(in the rows, 128 means zero)
One turn or mirror swaps these rows in pairs. Which row does each one swap with?
Nen: [128 126 132 148  99  83 142  99 146 126 109 104 148 160 126 131 103 119
 128 117]
Valar: [120 137 152 102  98 108 127  96 111 136 145 136 112 148 149 141 116 153
  94 127]
zadu: [164 118 122 109  98 142 151 130 149 123 130 143 129 117 115 157 114 113
  87 105]
rimu: [125 159 124 144 152 136 126 128 137 155 144 121 116 147 120 155 130 159
 118 140]
Lov: [148 103  96 137 112 125 121 106 137 124 113 143 119 134  88 103 151 114
 111 150]
vadev: [142 168 109 132 127 156 123 141 144 148 146 125 115 108 110 143 125 151
 104 121]
relu: [156 157 124 146 132 143  91 121 136 116 139 134 113 128 122 140 114 158
 128 136]
bemiz: [149 159 111 150 149 144  96 142 123 133 131 129 123 134 117 137 132 158
 120 123]
seva: [125 145  93 133 110 133 160  95  96 124 133 112 139 119 150 119 113 114
 118 121]
kol: [130  87 144 132 131 130 153 101 129 133 106 126 143 114 130 142 121 112
 106 120]
lag: [120 101 154 131 115 137 174 116 122 131 123 155 136 117 112 134 126 118
 104 108]
Livog: [163 141 120 115  94 136 144 121 149 116 134 141 147 107 115 160 104 116
  86 103]
mazor: [156 117  98 130 125 124 121 127 162 132 104 131 125 127  98 118 155 131
 104 159]
Gimib: [130 116 106 140 127 119 111 115 167 140 100 116 124 111 113 120 163 126
 108 151]
Peto: [126 122 130 127  98  86 142  92 144 118 110 114 125 166 120 109  97 121
 123 115]
Buv: [139 159 111 149 140 139  96 131 130 111 150 106 115 140 128 131 124 159
 123 131]
radi: [125 147 115 158 135 153 100 129 132 118 146 143 110 134 134 136 118 153
 120 124]
vosag: [129 134 114 142 119 100 132 147  92 117 124 116 156 138 122 128 124  96
  79 122]
kek: [142 124 114 113  98 103 141 118 162 139 106 122 147 168 128 110 108 112
 127 110]
Rigel: [124 148 100 145 116 125 164 112 104 125 127 106 149 126 156 100 123 130
 111 127]
Vaze: [143 131 152  96 118 125 125 125 106 133 148 119 124 156 158 148 128 143
  96 136]
vada: [138 149  95 129 116 109 138 149  89 118 130 126 136 146 139 118 119 110
  76 125]
mapo: [135 124 110 115 113 128 146 105 152 115 127 137 128 104 117 163 103 106
  92  95]
vum: [125 134 151 125  90 110 120  93 113 129 156 129 126 144 140 157 127 156
  86 136]
pak: [133 106 110 121 112 118 107 118 160 141 115 143 127 132  82 115 153 128
  99 147]
zup: [143 145 153 108  94 105 114  99 124 139 157 137 111 144 139 141 131 161
 102 143]
rin: [142 149 107 144 104 130 168 112  99 143 138 124 144 126 145 106 119 148
 107 105]
lati: [124 138 156 107 105 119 123  95 107 125 149 137 111 142 126 140 127 169
  95 140]
vama: [135 164 118 150 132 158  88 133 117 127 139 122 130 136 114 139 110 136
 115 119]
ralas: [125 126 121 147  91  87 133  92 149 121 118 109 145 169 113 119 108 122
 120 120]
Zadap: [159 116 110 130 118 111 120 127 155 146 109 118 100 125 110 109 164 124
 104 150]
sil: [124 122 102 131 101  99 155 111 149 124 108 128 138 172 118 115 103 119
 137 124]
Bagu: [140 133 151 117  90 105 139  94 110 146 148 130 130 143 138 154 126 157
  87 135]
mome: [156 129 111 129 115 103 133 114 147 145 106 107 117 132  91 120 169 127
 133 145]
pil: [140 121 111 142 141 115 121 139 129 132 103 102 127 116  87 118 149 104
 106 144]
Vir: [122 136 117 134 122 115 146 147  93 123 115 134 143 129 131 115 138 117
  69 104]
zuz: [159 121 127 108 110 130 138 130 149 121 111 151 133 120 113 162 108 104
  98  94]
ter: [132 138  98 141 125 111 129 154  87 128 126 114 141 144 140 127 117 100
  91 109]
vunan: [125 138 112 135 120 103 144 139  81 114 139 126 130 132 118 117 127 114
  81 107]
Sikas: [127 128 131 143 116  85 123  99 154 129 114 115 131 171 110 112 105 114
 127 131]
Med: [156 135 109 115 123 147 145 106 145 113 113 131 138 110 123 149 105 115
  89  91]
zimig: [141 122 109 131 102 131 118 126 153 121 112 129 123 119  89 108 155 115
  86 157]
vaki: [139 140 161 101  99 104 126 116 106 144 157 120 133 141 147 151 127 149
  98 130]
mep: [155 158 122 151 145 149 116 122 124 143 144 120 118 141 104 126 133 165
 111 120]
Bisu: [146 156 119 150 153 141 105 131 138 158 135 122 104 145 120 138 116 149
 115 119]
zisi: [141 121 101 143 119 105 108 125 144 132 109 145 125 137  95  98 142 129
 102 167]
nem: [108 130 112 138 103  96 131  93 155 119 103 109 132 158 112 105 105 124
 130 121]
Vaf: [127 125 122 126 104  89 148 111 158 135 114 104 152 168 116 118 101 108
 119 125]
bap: [138 130 146  99 105 118 134 110  98 124 146 140 114 145 150 156 127 154
 110 142]
keli: [134 101 154 120 123 143 155  99 125 138 118 148 149 113 117 140 124 129
 109 110]

kek pairs with Vaze
mazor pairs with bemiz
Med pairs with Vir
pil pairs with vadev
Bisu pairs with Zadap

